In the rows, 128 means zero.
Rows swapped in pairs by one turn or mirror: which row each one swaps with:
The rows were stretched afterwards, more along some directions than others.
q317: [130 127 125 158 148 115 158 130 152 112 118  95 121 121 119 181 134 159
 111 126 148 127 159 107 143 111 135 133 146 124 108 113]
q118: [147 137 124 136  71 128 134 161 119 158 156 109 119 123 132  81 131 123
 139 147 111 118 130 130 100 142 108 113 148 109 101 142]
q975: [135 126 124 143 123 125 157 119 110 125 144 121 140 136 136  73 122 121
 128 151  80 174 119 161 102 118 108 143 107 127 126 130]
q170: [125 151 114 132 123 106 139 124 117 122 113 127 156 133 139  95 132  96
 132 119  98 159 111 152 102 124 124 117  99 164 124 158]
q913: [126 139 133 141 123 114 159 126 118 119 151 128 160 138 152  86 117 109
 125 132  93 167 130 158 105 118 106 136 119 174 130 162]
q494: [144 138 114 143  75 127 136 166 118 162 160  97 115 122 129  82 128 117
 132 157 115 132 131 140  89 142 106 106 136 102  99 136]
q166: [137 144 128 141 138 114 168 129 161 111 111 109 125 117 133 178 140 162
  98 108 153 121 138  94 110 111 139 118 139 112 122 108]
q802: [118 153 127 113 123 107 170 126 150  96 103 109 137 149 137 157 132 160
 118 112 161 118 143 101 126 110 157 129 110 111 129 110]
q783: [112 126 139 126 116 134 158 142 118 126 133 121 156 133 147  94 105 128
 115 146  91 153 117 160 117 108  89 101 112 159 146 143]
q903: [135 118 140 142 101 112 130 135 130 132 116 108 155 158 154 147 108 143
 172 136 167 128  98 149  82 149 154 112 140 135 112 134]
q595: [146 135 127 153  74 120 131 161 124 158 164 107 125 121 134  88 132 120
 142 154 126 132 126 138  92 139 105 112 140 106  95 138]
q234: [123 135 124 141 155 113 153 120 155  89 128 105 135 125 128 161 122 141
 106 123 152 126 176  99 130 112 144 142 151 123 108 114]
q368: [143 150 123 136 134  94 169 120 157  73 138 124 125 136 123 151 146 154
 115 103 160 130 163  91 130 105 144 160 135 108 110 103]
q866: [141 134 126 136  64 125 131 153 118 152 151 108 116 126 129  87 130 115
 128 139 106 112 124 118  96 144 113 121 142 109 103 156]
q774: [134 150 112 122 111 120 163 145 168 106 131  99 141 102 125 163 147 145
 107 127 152 125 167  92 111 121 119 131 126 125 104 132]
q863: [109 135 133 137 119 115 146 123 115 118 129 144 161 126 141  88 115 111
 137 131  94 171 112 169 128 127 107 137  98 160 115 157]
q492: [119 135 134 163 126 116 146 105  96 128 118 122 139 152 146  87 130 131
 120 123 105 155 107 154 112 105 114 137 105 144 146 134]
q398: [119 117 116 127 139 115 159 123 117 119 131 118 147 137 136  83  89  95
 113 141 103 153 135 145 117 120 106 144 119 165 130 148]
q411: [138 112 143 150  92 126 123 133 122 136 114 100 144 148 145 152 113 140
 160 138 164 118  91 148  69 149 153 101 143 125 110 131]
q191: [120 145 138 150 140 116 158 131 154 111 124  91 122 120 132 159 124 150
 113 128 149 120 163 113 132 107 140 134 147 101 104 103]
q248: [149 136 124 147  69 122 133 153 117 165 157 115 113 131 132  75 133 122
 146 149 109 127 117 133  98 143 112 120 141 116  95 139]
q46: [140 120 136 151 100 117 125 131 123 136 118 107 143 151 146 146 115 133
 168 139 166 129 100 153  75 151 165 109 140 126 110 124]
q782: [148 153 136 145 134 103 180 103 161 108 130 105 117 133 134 147 152 170
 117 129 137 131 155 107 105 112 156 146 139 100 113 101]
q225: [140 128 122 140 143 108 179 130 132 129 135 130 159 147 150  87 113 114
 129 128 125 163 125 147 104 109 106 135 118 154 146 131]
q392: [131 112 135 144  91 119 133 134 127 128 113  99 158 148 150 154 103 133
 154 134 175 119  94 144  68 149 160 111 142 130 111 134]
q511: [129 112 138 137 105 122 125 124 130 140 109 119 156 151 146 152 112 132
 164 133 168 126  94 152  77 152 159 109 133 121 120 130]
q525: [136 148 111 123 138 100 159 113 164  74 112 112 136 125 127 156 149 151
 123 101 157 129 149  85 141 111 150 136 132 127 106 116]
q335: [138 130 138 149 131 108 169 104 161 114 100 123 117 116 142 157 151 161
 120 123 127 138 113 102 121 122 148 143 142 112 109 121]
q773: [129 160 134 164 137 105 162 128 156  88 126 111 131 136 135 155 149 177
 123 117 147 148 165 120 119 105 138 136 130 106 114 106]
q424: [132 120 133 137  99 116 128 130 126 140 118 113 146 164 152 151 115 142
 163 127 170 124  98 141  78 150 157 110 139 132 112 133]
q613: [132 118 135 133 101 111 133 128 133 142 114 116 148 154 141 151 117 130
 167 132 172 123  99 143  85 153 159 122 130 123 114 131]
q699: [135 125 145 139  95 113 129 133 131 138 118 112 156 158 158 142 111 131
 163 134 162 131  97 156  62 153 151 114 128 135 119 144]
q290: [135 110 137 147 106 117 121 140 133 134 123 104 156 158 142 146 104 132
 167 141 163 123 111 153  74 152 150 102 142 131 126 128]
q811: [124 146 125 140 126 101 175 127 150  78 122 107 130 120 124 151 147 154
 123 120 140 138 166 107 127 104 143 140 141 109 105 119]
q996: [132 117 133 141  91 114 124 135 123 133 112 109 148 150 150 149 113 134
 166 128 172 122  88 146  82 150 149 110 138 137 106 138]
q337: [137 126 112 128 134 106 160 115 114 125 124 116 145 129 125  83 116 105
 116 138 108 160 106 138 113 112 117 120  95 146 144 132]
q974: [133 127 120 118 119 113 165 128 131 138 140 129 178 145 145  99 115 112
 137 140 130 159 124 139  95 119  99 139 100 175 140 156]
q775: [129 127 137 124 123 109 147 121 133 128 134 122 155 126 139  82 128 104
 134 144  85 160 122 160 119 134  92 127 105 163 137 157]
q377: [132 148 132 142 135 119 159 106 154  91 131 120 129 127 128 152 165 175
 128 115 138 131 153 110 122 110 149 146 141  92 107 102]
q483: [131 135 126 144 136 105 142 123 155 100 121 113 116 129 129 167 142 158
 115 113 136 127 156  90 121 119 146 123 149 115 119 110]
q276: [135 121 113 141 131 107 147 123 105 106 127 112 139 146 128  98 107 110
 119 133 119 150 111 146 111 111 115 136 106 152 141 112]
q22: [136 146 124 141 142 106 155 130 146 109 121 102 133 135 107 160 120 136
 121 120 131 115 162  96 115 111 166 125 134 109 114 100]
q618: [124 148 133 169 153 117 130 126 136  92 128 111 148 115 123 164 148 148
 130 127 151 147 163 117 157 102 143 137 136 113  92 105]
q329: [122 127 125 126 133 105 165 130 135 110 122 117 167 133 145  92 119 109
 133 121 115 137 119 140 125 117 100 118 116 178 147 146]
q151: [141 143 113 157 155  98 146 133 159 128 113 112 127 128 107 161 154 148
 130 125 147 137 160 102 143 108 138 123 129 110 105 106]
q632: [137 116 119 140 135 117 150 111 113 136 143 128 134 130 134  81 115  92
 125 145  97 153 126 151 116 130 100 135 116 166 130 148]
q355: [146 128 134 149  67 127 135 153 128 155 161 114 124 129 140  73 134 124
 150 149 114 126 125 142  88 145 102 119 147 111  95 146]
q669: [142 116 142 143  96 117 125 133 123 151 124 106 151 153 146 146 103 135
 159 142 163 129  92 148  66 153 145 111 138 133 113 136]
q155: [146 151 119 140  70 124 123 166 122 157 168 106 126 124 129  80 137 115
 143 156 105 129 127 129  94 141 101 112 135 117  94 135]
q626: [140 139 130 156 140 112 162 113 126 131 137 129 152 127 146  71 150 125
 145 148  99 159 107 150 109 104 113 125 130 145 143 116]
q486: [149 131 127 140  71 126 138 158 121 152 160 107 118 128 134  84 128 128
 143 154 126 125 129 122 102 142 110 128 143 105  94 140]
q530: [141 135 131 149  69 127 130 153 117 162 156 103 118 116 137  78 134 120
 132 153 107 123 119 136  95 142 109 112 139 101 102 144]
q847: [113 136 149 137 126 113 153 121 115 138 138 125 160 155 161  85  92 113
 134 137 103 155 110 163  99 114 112 133 116 164 135 144]
q897: [140 139 128 144  71 135 132 163 124 153 163 102 133 117 134  85 127 127
 137 153 114 123 128 130  98 134 102 104 146 109  95 140]
q144: [139 111 146 141 101 121 128 135 124 144 119 110 152 152 150 150 100 135
 159 143 162 131 101 157  68 156 160 103 139 123 121 133]
q443: [114 116 133 152 120 115 136 110  94 123 121 114 151 146 146  91 118 114
 128 140  92 157 105 153 103 109 114 122 118 161 140 136]
q943: [124 106 148 138  95 125 132 124 130 138 112 113 161 148 156 147  98 133
 159 132 166 128  91 156  75 155 155 109 135 127 116 145]
q298: [114 130 150 138 138 128 160 119 152  86 115 113 151 130 151 173 131 156
 114 116 156 134 154 123 134 106 146 126 141 118 124 125]
q812: [144 132 121 142 123 112 166 109 110 137 128 105 130 151 143  72 119 123
 128 151  87 153 109 152  98 115 115 140 113 154 134 124]
q817: [120 143 123 125 111 119 147 138 112 123 131 109 157 158 153  74 109 115
 123 144 104 152 122 149 105 113 112 115  92 148 146 126]
q216: [129 115 142 137  87 125 121 131 123 134 122 111 152 149 156 133 110 135
 164 139 161 122  92 156  68 159 149 104 137 134 120 136]
q205: [146 136 118 141 153 108 158 119 158  89 128 112 121 124 121 178 138 146
 126 121 159 128 169  92 139 120 142 144 149 133  95 118]
q898: [148 141 125 142  72 124 137 156 133 158 163 104 123 117 130  87 135 123
 139 148 125 120 135 132  90 146 106 119 149 103  95 139]
q828: [128 126 119 130 122 107 154 121 118 123 125 122 150 153 133  78  94  85
 136 123  86 143 133 142 107 127 134 145 113 155 126 143]
q447: [137 137 139 140 140 102 167 130 153  97 114  99 141 120 133 175 128 144
 101 117 145 131 141  83 130 110 139 128 130 129 116 133]
q313: [132 126 107 126 136 103 169 124  99 113 124 119 137 143 128  78 114  96
 131 128 109 155 124 142 115 110 124 136 113 150 150 140]
q628: [144 145 121 137  73 130 130 163 127 154 164 114 126 118 128  79 136 119
 139 152 106 130 133 128  97 138 101 113 139 102  95 138]
q528: [147 141 123 147  76 122 132 163 131 166 156 101 115 127 127  89 142 131
 140 151 120 113 132 123 100 134  99 116 141 106 100 132]
q755: [142 155 137 130 144 105 150 123 150  97 120  99 134 118 113 178 160 157
 120 123 144 123 150  89 143 106 138 125 135 122 113 120]
q634: [143 130 123 146  63 123 139 162 127 158 164 105 131 127 137  74 122 120
 137 154 114 126 124 131  88 141  99 119 145 117  95 144]

Swapped with q802: q817
Swapped with q166: q225
Swapped with q812: q782
Swapped with q234: q398
Swapped with q626: q335

Rows swapped in pairs by one turn or mirror: which row each one swaps with:
The rows were stretched afterwards, more along some directions than others.
q145: [165 142  90 137  85 155  97 104 133 155 152 123 105 179 160 126 144 136
  97  89 126  81 124  77 116 131 103 121]
q622: [155 140 136 128 108 129 138 161 107 142 108 113 140 161 134 125 161 183
 109 115 100  88 126 145 118 113 108 114]
q707: [152 143 146 118 125 155 132 123 120 138 147 122 123 173 144 143 124 149
  96 108 129  97 120 101 122 125 130 149]
q559: [145 149 103 135  88 169 119 107 142 164 140 121 116 142 140 154 151 166
 110 102 118  69 123 117 100 113  95 128]
q40: [140 150  66 145 123 167  97 108 134 154 125 133 125 167 159 150 126 157
 137 101 103 110 132  88 101 101 108 115]
q865: [154 141 101 134 116 163 103 146 136 137 116 143 120 137 144 155 129 144
 120 107 119 129 124 129 143 119 116 127]
q582: [137 149 125 122 143 131 128 147 141 152 123 116 136 153 118 162 124 164
 102 124 143 121 153 122 127 127 124 149]
q717: [138 163 120 137 125 176 111 124 152 153 114 142 138 164 162 174 135 173
 136 133 100  84 136 113 128 102 119 133]
q981: [137 146 116 140 116 163 106 136 124 158 102 112 137 165 129 153 111 145
 118 103 127 101 147 122 126  96 137 108]
q361: [148 145 132 106 120 141 135 124 135 152 143 115 142 168 166 137 132 143
 116 114 140  94 130 105 123 104 127 137]
q537: [140 146 142 107 137 151 128 153 125 171 125 122 153 155 158 165 123 156
  98 108 139 147 146 131 129 102 129 123]
q23: [147 131 131 140  94 141 124 132 114 143 100 126 106 161 134 144 149 176
  91  96  64  89 113 134 119 110 105  97]
q905: [133 144 114 136 129 151 124 118 126 150 115 144 131 147 166 151 155 157
 105 106 104 108 122 131 114 117  95 147]
q701: [160 138 110 135 106 140 103 136 130 165 129 120 120 166 138 141 147 164
 102 117 111 102 145  97 115 120 134 124]
q501: [172 131 138 148 101 161 122 121 122 171 107 125 123 161 164 179 170 168
  89  98 108  83 134 114 125 127 122 126]
q881: [159 133  93 118 120 146 122 116 122 132 152 142 113 154 143 136 133 149
 108 127 157 132 114 117 131 148 107 145]
q477: [157 117 112 141 102 118 117 145 109 140 123 121 122 162 150 128 128 149
  87  88 122 129 123 118 145 127 119 112]
q801: [155 129 107 127 112 132 123 133 118 156 109 112 128 170 137 146 123 149
 102  72 106 103 110  99 105 104  96 117]
q799: [169 124 101 147 110 140 125 142 131 142 120 125 142 186 120 141 150 170
 102 118 128  77 134 119 118 118 116 128]
q18: [138 159 113 141 136 163 104 150 134 148 103 140 146 157 157 165 118 164
 141 120 115 135 140 132 137  99 117 127]
q625: [133 147 132 147  99 159 112 139 112 160 102 107 139 165 140 146 121 144
 113  90 134 103 152 116 141 122 149 143]
q95: [138 137  98 149 114 131 115 150 135 130 124 142 115 149 137 129 128 176
 125 136 119 122 126 135 135 119 120 115]
q65: [169 143 110 161 109 152 116 113 107 131 124 158 106 163 108 122 157 141
  83 115 114  72 152  97 127 132 116 126]
q768: [167 145  74 141 103 149 106 112 134 142 149 139 115 185 141 123 140 151
 110  84 115  80 127  71 117 109 105 126]
q439: [151 156  81 151 118 159 115 113 130 123 124 158 107 164 124 140 142 163
 125 139 123  90 135 105 143 127 115 146]
q242: [143 144  96 144  95 188  95 102 152 148 132 144 103 163 137 158 125 179
 125 130 110 102 126 122 133 105 123 101]
q584: [156 148 140 136  98 152 128 112 119 137 123 120  98 165 123 143 138 131
  88 104 137  91 150 132 141 119 145 133]
q321: [163 166  74 147 103 163  95 107 133 145 129 126 133 187 176 159 160 174
 119  98 129  86 118 100 105 138 116 148]
q331: [144 136  84 146 101 157 116  91 132 132 139 141 108 166 126 132 138 161
  90  98 127  69 137  87 112 119  99 152]
q945: [150 127 157 109 112 137 137 138 123 167 128 114 158 167 150 171 151 148
  77 106 113  88 118 147 131 121 116 119]
q794: [151 144 105 151 113 182 123 116 128 149 107 134 142 167 144 165 148 181
 121 129 122  78 151 122 119 113 102 152]
q346: [148 139  70 130 106 155  98 138 122 158 122 110 146 154 153 136 119 159
 133 113 135 123 130 109 128 109 104 110]
q873: [163 124 116 111 125 129 129 139 110 150 128 112 153 175 159 137 130 139
  90  88 121 116 114 107 116 121  90 146]
q67: [147 167 130 139 125 159 134 134 134 154  99 133 154 159 146 172 161 171
 116 115 114  86 132 125 110 101 109 147]
q373: [174 118 104 151  93 123 127 141 117 138 128 118 106 155 137 116 138 159
  98  96 124 101 113 101 121 119 108 116]
q302: [152 144  89 126  99 165 113 113 127 153 135 119 144 165 165 130 121 136
 111 118 148 130 142 100 105 123 101 132]
q570: [162 150  85 140 111 160 118 115 146 154 150 122 153 160 150 160 137 160
 120 111 159  92 143  75 125 120 123 163]
q250: [176 142 112 104 102 126 128 120 118 161 139 119 140 182 160 135 138 124
  76  98 129 108 105  98 129 120 107 112]
q914: [160 141 117 142 119 151 101 144 140 149 122 125 136 152 150 156 155 147
 103 115 126 105 131 143 132 118 110 120]
q754: [162 131 150 119  93 161 144 117 124 157 130 111 129 167 160 170 140 146
 108  97 137  78 126 112 136 134 129 133]
q781: [151 143 132 137 109 158 109 128 113 158 114 118 121 157 163 151 128 145
 110  84  92 107 125  98 123 109 117 140]
q946: [151 143  96 135  91 189 105 111 135 164 119 121 124 152 141 163 125 153
 118 115 126 108 133 106 134 137 129 121]
q414: [160 142 108 135 104 170 108 124 135 139 135 109 142 181 150 140 134 152
 124 120 158  72 133 107 130 129 101 143]
q998: [157 136 129 143 136 162 119 132 136 155 126 137 129 149 123 152 114 140
 103 125 118 124 155 116 133  87 140 128]
q177: [149 136 148 131 123 145 132 135 125 159 128 121 143 143 140 161 158 150
 108 137 138  98 141 139 134 130 125 150]
q599: [165 160 145 138 123 126 131 157 119 133 112 125 153 170 151 131 146 156
 105 106 114  83 127 130 132  97 109 123]
q636: [155 143 116 148 137 146 123 122 126 130 124 141 118 182 165 154 153 148
 113  93  98  88 122 108 112 123 103 143]
q59: [141 131  98 133 113 149 119 105 129 163 159 123 115 160 149 143 139 157
 121 126 130  88 118  90 106 120 124 126]
q159: [164 146 109 139  94 153 119 102 124 141 166 121 131 173 166 116 149 143
 110 121 158  79 130  86 118 145 116 153]
q846: [166 153 119 119 109 150 120 138 133 168 113 119 177 159 180 155 127 155
 104 112 137 126 130 112 128 103 119 126]
q270: [162 126 128 128  86 175  98 117 141 148 150 115 128 152 135 152 131 140
 130 120 130  87 118 106 129 124 131 123]
q689: [165 146 114 142 114 138 126 145 113 127 128 129 128 186 169 141 145 156
 111  72  89  79 117  86 126 120 101 139]
q134: [157 134  93 153 112 157 125 132 124 135 118 131 104 165 129 157 146 139
 109  81 113  76 133 101 123 123 106 128]
q646: [146 152 104 121  98 150 125 142 121 134 127 118 149 184 176 142 152 148
 110  73 122  94 110 113 115 128  77 150]
q240: [135 133 129 132 125 131 123 147 132 130 111 142 121 161 137 152 129 160
 103 117  91 110 118 143 141 113 120 110]
q557: [132 147 118 153 127 144 125 123 131 121 131 137 121 144 132 132 138 152
 112 148 135 117 133 139 141 129 124 133]
q597: [140 149  79 155 119 154 104 117 121 145 130 120 115 166 141 144 134 149
 133  96 113  97 136  95 129 122 126 129]
q125: [168 149  96 135  75 162 122 111 132 134 138 139 117 171 162 130 154 137
 115  90  95  60  89  98 117 123  83 120]
q434: [161 131  91 145 123 155 114 116 144 143 165 130 123 149 152 151 129 154
 131 110 144 108 120  83 120 125 125 143]
q744: [151 149  99 152 106 172  97 120 124 155 113 115 127 155 127 147 124 160
 119 119 128  95 134 116 150 107 134 120]
q374: [150 135 123 104 112 164 122 106 132 163 127 123 112 133 140 171 134 144
 113 116 143 120 126 133 125 113 136 109]
q878: [161 136  93 132 121 131 126 112 125 127 173 143 123 165 140 129 143 147
 104 129 152 108 104 114 112 135  92 139]
q606: [150 157  98 149 113 143  94 135 131 131 131 123 141 168 144 130 149 137
 112 105 140  95 124 130 131 147 108 133]
q607: [162 131  87 130 125 151 102 138 144 157 148 117 168 142 169 141 111 145
  98 118 147 155 117 107 110 109  93 136]
q60: [157 153 122 138 116 162 109 137 124 145  94 126 141 158 143 156 118 174
  99 115 100 115 130 127 138  93 133 110]
q899: [153 156 108 134 111 168 119 107 136 149 160 124 130 140 144 160 116 137
 112 131 152 121 143  83 138 127 138 150]

Swapped with q606: q701
Swapped with q865: q768
Swapped with q717: q636
Swapped with q873: q846
Swapped with q65: q270
Swapped with q754: q794
Swapped with q159: q177
Swapped with q321: q582

